128 stands for zero in the data rows.
Here are some points, each followed by its number:
[134 155 115 149 127 123 139 113 106 133] 0
[134  92 167 116 126 123 127 119  92 168] 1
[137 126 156  77 106 113 128 138 107 123] 2
[133 151  82  71 109  96 159 113 151 106] 3
[152 169  71 118 131 119 149 108 123  98] 4
[129 135 125  77 107 112 165 147 103 162] 5
[104 142  79  98 115 109 153 122 121 116] 6
[112 110 127 102 111 116 156 140 117 134] 7
[148 119 154 138 117 123 124 152 153 111] 8
[ 28 104 248 255 239 131  83  44  15 202] 9
[109 147  67 127 156 133 148 132 149  72] 10
[141 103 192  90 101 130 116 176  90 129] 11
[108 180  59 141 177 148 135  61 119 123] 12
[113 154 119  89 122 167 145  94  72 136] 13
[120 101 115 153 167 131 116 158 160 126] 14
[135 100 123 137 116 143 102 145 158 115] 15
[136 155 116  54  86  98 176 120  85 129] 16
[128 147 111 123 137 128 161 117 109 126] 17
[117 147 128 168 148 126 137 131 148  99] 18
[115 166 130  90 100 161 140 141  86 143] 19
[121 138  74 177 160 150 135 112 216  67] 20
[133 165  89 100 119  80 156 125 153 102] 21
[129 156 102 136 123 132 161  94 116 154] 22
[144 109 122 147 159 146 151 112 108 141] 23
[162  97 155 135 106 126 117 158 112 136] 24
[157 162  96 126 154 100 143  85 113 122] 25
[113 142 129  80  76  78 136 174 141 125] 26
[ 94 127 129 120 154 129 134  84 111 128] 27
[157 181  90 135 173 115 129  94 101  95] 28
[140 140 134 127 113  71 119 129  90 144] 29
[ 76 128 160  84  80  99 112 159 162 127] 30
[ 78  77 223 182 161 178  85 110  71 221] 31
Which two points above are nearest to each new point, looking only along the 3 directions in which the numbered points spread most? Their numbers follow each, nearest first.
[140 145  83 125 171 151 135  73 130 107] 28 25
[135  97 167 116  75 108 139 167 159 148] 30 24
[120 108 130 182 121 175  95 141 152 111] 14 15
[135 117 199  77  84 103 150 144 104 167] 11 2
[126 107 143  91 111 110 138 147 100 162] 2 29
[149 152  57 100 107 122 148 117 153  61] 21 3
[131 149 134  82  62  83 136 133 113 153] 5 2
[136 144 147 121 117 118 138 122 109 142] 29 7
[ 95 119 150  75 121 151 113 145 139 137] 24 7
[148 153 109  88 108  98 146 115 123  97] 6 3
[134 142 127 111  79 132 148  96  86 181] 19 13
[146 109 126 196 203 132 154 107 144 111] 18 14
[155 152  75 135 170 116 155 108 144  97] 10 4
[115 171 106 121 123  66 160  81  85 148] 13 22
[180 108 157 162 159 144  95 140 136 151] 14 15
[124 105  89 146 149 172 108 114 137  94] 18 14
